In the data rows, zero lies at 7.5, halfway between 7 and 8.
Here is a table of points, one per row:
1;2;7;4;11;5;5;12;7;14;13;12;7;0;3;3;5;5;5;13;12;4;9;8;6;4;11;4;11;10;8;9
6;14;6;2;9;11;10;8;1;6;7;7;5;12;8;6;15;6;4;7;6;5;1;11;7;3;7;11;6;10;4;8
11;7;15;11;6;11;7;9;3;9;9;12;4;5;7;4;12;8;9;10;11;3;8;2;9;3;5;5;8;6;9;9
10;7;3;5;5;11;8;8;11;10;12;11;7;2;13;14;5;4;6;10;6;7;9;7;10;1;6;2;8;10;8;8
11;2;10;7;6;12;6;10;11;1;7;8;11;7;5;0;4;5;11;6;7;9;6;4;3;4;4;15;3;13;3;8
11;11;9;6;3;5;9;11;9;10;8;3;6;8;3;8;10;8;13;10;6;3;11;5;10;14;10;15;9;7;4;6
3;5;10;14;6;10;6;12;11;4;6;15;5;8;3;12;5;5;7;6;7;7;5;5;8;9;5;8;8;7;4;10
3;5;11;8;11;11;4;12;7;10;4;8;10;13;12;9;4;8;8;9;8;4;9;4;9;10;3;6;4;8;6;7
8;5;7;6;11;7;7;4;14;5;9;15;7;7;9;9;15;4;7;10;4;9;10;12;7;8;6;4;13;6;9;8
6;8;7;4;8;9;7;6;10;13;11;6;5;5;5;6;12;8;12;5;6;9;10;5;12;15;9;10;11;4;5;7
3;14;11;7;7;13;6;6;10;11;5;8;4;6;7;8;0;10;4;10;8;14;9;8;9;7;7;9;15;5;9;10
14;5;7;7;6;9;12;6;3;9;6;4;6;11;8;10;5;11;8;12;15;7;4;10;1;9;6;11;7;10;10;5
12;7;5;11;8;9;2;9;5;8;8;9;9;5;7;15;5;8;5;12;14;5;11;9;11;10;4;4;8;3;5;6
5;6;8;9;6;1;13;1;1;8;7;9;3;10;4;6;11;12;9;1;7;8;3;5;5;11;2;3;6;9;9;5
6;9;3;4;9;3;7;7;8;2;8;7;13;10;10;14;3;7;9;6;9;2;4;8;9;9;5;8;9;0;14;6
5;8;3;7;9;7;5;11;9;6;7;5;10;7;6;3;10;14;11;7;2;5;6;13;6;11;6;9;6;1;9;13
11;11;5;10;11;4;6;6;3;13;7;5;8;13;7;9;3;15;3;9;12;4;6;4;7;9;11;9;3;11;10;10
6;0;8;10;5;5;9;6;6;4;3;7;6;7;5;9;8;9;4;5;10;11;6;9;5;8;13;12;3;8;14;6
6;11;10;9;8;9;11;6;10;7;13;7;7;6;5;0;7;5;2;8;7;10;5;7;14;9;6;15;9;2;12;8
9;9;10;7;12;5;10;12;3;10;5;9;7;3;12;9;8;12;3;8;3;8;6;8;4;7;8;15;5;9;6;11
4;11;0;10;4;10;9;7;7;1;5;11;5;4;11;11;9;7;9;10;12;6;5;11;7;11;10;9;5;9;9;8
6;9;7;5;6;4;5;7;0;6;6;6;7;5;4;13;6;8;8;6;11;5;9;14;9;10;6;0;9;10;10;1
9;9;3;2;11;5;4;4;7;7;10;6;4;8;5;3;6;8;8;6;11;13;15;11;2;7;12;13;12;3;4;5
0;9;9;14;4;0;7;8;6;5;7;7;10;3;8;3;4;2;9;7;8;4;7;8;5;7;4;9;13;8;4;6
11;9;12;12;9;6;14;10;11;2;12;5;10;10;7;7;4;6;6;5;9;11;0;13;5;13;8;4;5;12;3;4
5;6;5;7;11;11;5;5;5;13;2;9;9;10;9;4;9;6;6;3;8;9;7;10;4;8;11;12;4;13;1;2
2;11;9;3;10;7;14;8;13;7;3;10;7;11;3;6;10;7;10;12;12;9;7;6;6;5;9;8;2;6;6;5
10;4;6;4;0;9;6;12;11;7;12;7;1;2;7;3;9;13;7;12;6;10;9;1;6;9;6;5;6;5;5;11
8;4;5;15;8;8;11;4;13;5;5;4;2;1;10;10;2;6;6;10;6;8;10;12;11;9;3;5;9;10;9;8
3;6;8;9;8;12;4;6;4;11;12;6;13;8;4;5;8;11;13;8;9;9;9;9;4;11;8;13;9;11;8;6
8;7;12;5;8;8;11;4;10;10;8;10;4;12;7;7;10;7;5;13;3;4;5;10;9;9;11;10;11;5;2;10
7;3;7;6;8;7;9;2;15;7;13;6;4;12;11;13;10;7;6;2;7;4;15;9;11;5;6;7;11;10;7;11
9;12;10;10;9;8;9;9;14;7;6;7;0;7;0;7;10;6;10;6;11;12;7;4;14;4;9;8;3;9;9;6
12;3;7;2;14;8;1;7;2;8;8;1;6;8;6;1;7;8;9;4;9;11;0;10;8;6;4;7;9;11;8;12
6;9;7;8;3;12;15;7;9;8;7;10;5;5;4;7;8;7;7;3;7;8;11;9;6;12;13;9;9;7;4;4
11;12;6;10;12;4;6;9;10;8;11;7;11;9;7;11;3;8;12;2;9;11;7;14;7;8;5;6;4;2;8;12
13;3;4;14;7;12;10;6;6;6;8;10;7;12;10;6;12;7;5;3;10;8;6;12;9;8;10;13;7;9;4;1
6;4;8;10;9;10;10;6;8;7;10;4;8;8;11;9;12;3;14;13;4;6;14;12;8;4;5;4;9;8;9;7
10;10;9;11;12;8;14;2;1;6;4;3;14;0;10;10;11;13;11;11;10;8;0;5;5;7;8;10;4;11;4;8
11;8;7;4;7;13;8;15;7;9;10;8;6;12;6;7;7;6;2;7;6;5;3;7;3;6;8;14;9;11;12;5
1;9;6;11;10;4;5;6;13;6;8;6;8;11;9;15;3;5;10;1;10;4;5;7;3;12;6;4;9;7;11;8
7;7;9;7;14;8;8;13;4;2;7;11;9;10;15;9;9;8;5;4;10;9;11;1;6;6;7;9;14;8;7;6
8;15;10;7;3;6;6;9;12;7;11;5;6;12;7;4;9;7;9;6;10;15;14;2;5;7;11;8;10;8;7;15
5;8;8;2;8;13;11;3;8;6;9;5;14;6;5;7;4;10;11;8;8;7;7;2;6;4;5;12;8;9;9;6
10;4;12;7;5;9;6;10;10;9;5;8;9;5;8;8;15;6;11;3;5;13;11;8;12;7;8;0;15;9;12;8
7;8;14;6;9;4;8;3;9;5;5;10;8;0;11;12;10;10;7;9;10;2;10;13;10;12;9;1;2;12;9;7
5;4;8;6;1;4;9;8;11;12;1;6;7;10;10;14;12;6;2;7;9;13;0;6;11;13;5;9;7;7;7;5
5;5;5;0;12;9;11;8;6;10;5;6;12;9;10;0;7;6;4;6;4;9;6;4;4;9;7;1;8;15;7;13
3;6;9;0;5;13;2;7;2;9;9;3;8;6;5;10;6;6;8;5;4;9;4;11;8;4;10;11;6;8;8;9
10;5;11;5;9;9;8;6;8;11;6;7;8;13;2;5;9;6;9;12;8;4;6;10;6;6;12;8;7;1;7;10
5;10;4;7;3;10;3;7;5;5;11;6;10;11;5;8;9;0;8;11;9;6;12;6;7;5;6;3;10;12;7;5
13;12;3;14;15;5;14;10;0;14;12;6;7;4;5;3;6;7;4;7;7;6;3;7;6;11;8;7;6;6;11;9
7;4;7;9;6;9;5;7;2;7;5;5;8;2;6;10;8;1;5;7;3;8;11;8;6;0;7;5;7;3;7;9
14;6;7;6;9;3;9;9;11;6;0;3;10;6;5;5;8;8;2;7;7;8;8;8;7;9;7;6;12;10;11;0
10;11;3;5;12;10;6;4;11;9;7;7;12;7;1;6;7;15;8;8;8;7;4;11;5;0;4;7;11;5;2;7
7;10;6;4;10;7;8;6;5;4;3;7;5;13;10;6;0;7;5;8;2;4;5;5;8;11;9;0;7;9;8;4
13;13;11;5;7;7;6;5;15;11;8;12;4;3;13;6;5;2;8;8;3;8;10;4;5;6;5;13;5;5;8;7
2;10;8;13;8;0;0;4;5;5;10;10;9;15;12;10;3;13;11;10;3;15;4;7;7;7;13;7;7;8;10;2
13;9;10;13;2;6;4;6;8;8;6;8;10;10;5;5;10;12;1;6;3;5;2;8;2;10;8;0;3;5;8;5
6;9;3;0;6;8;7;4;8;8;11;10;10;11;4;9;13;3;10;9;2;8;15;7;12;6;2;6;6;10;11;9
9;6;11;9;11;8;2;8;4;4;9;7;7;5;7;14;6;6;6;9;6;8;7;1;11;12;8;9;6;4;9;12
6;15;11;9;3;10;6;9;10;8;3;6;2;7;12;5;4;10;14;2;10;2;8;7;12;6;10;9;10;8;10;7
9;5;5;10;7;9;4;11;12;9;10;8;8;7;7;11;15;10;9;13;9;2;10;4;8;2;8;9;10;8;6;11
There is one direction along which these points spread out most. Take the direction at right angles to it along which they spread out most. Go by this last direction. Where along it does each point below lie, from 0 to 99? 50 is the average, and the first point above lies past it. One standard deviation of the points above along it is 16.
0;9;5;9;2;9;5;5;11;8;13;7;8;10;15;6;15;4;5;5;11;5;13;9;10;4;8;3;6;2;8;10 39
10;10;8;8;5;4;7;6;12;11;3;5;7;11;8;1;8;7;9;11;8;9;13;8;10;10;13;5;5;5;11;8 52
12;0;5;6;6;4;12;8;7;12;7;7;6;8;8;3;3;8;12;9;6;2;0;3;8;3;12;10;0;6;2;8 68
0;7;6;4;8;10;12;9;9;5;10;7;9;7;2;11;10;11;8;9;6;7;15;9;10;3;6;4;7;6;6;4 47
13;2;6;6;2;5;14;7;3;9;5;10;12;14;10;4;8;9;6;9;11;6;4;8;8;8;8;9;5;10;6;14 59
9;4;8;14;11;5;0;9;9;6;6;10;8;4;10;7;5;3;7;7;8;12;7;3;10;9;8;5;3;4;9;6 32
6;6;7;11;5;6;7;10;0;5;10;9;5;3;9;13;4;6;9;8;3;11;9;3;5;6;9;8;14;6;7;12 43
8;3;13;10;6;9;6;13;2;9;8;11;5;6;13;10;3;6;11;6;11;9;14;9;9;5;2;2;6;2;5;5 31
5;7;10;5;6;4;2;11;10;4;5;2;11;5;12;9;5;11;5;11;2;8;10;7;9;9;8;8;6;12;8;10 41
13;10;4;8;3;5;8;4;4;5;6;11;13;6;5;11;3;9;5;1;4;11;8;13;10;6;7;8;8;11;9;4 34
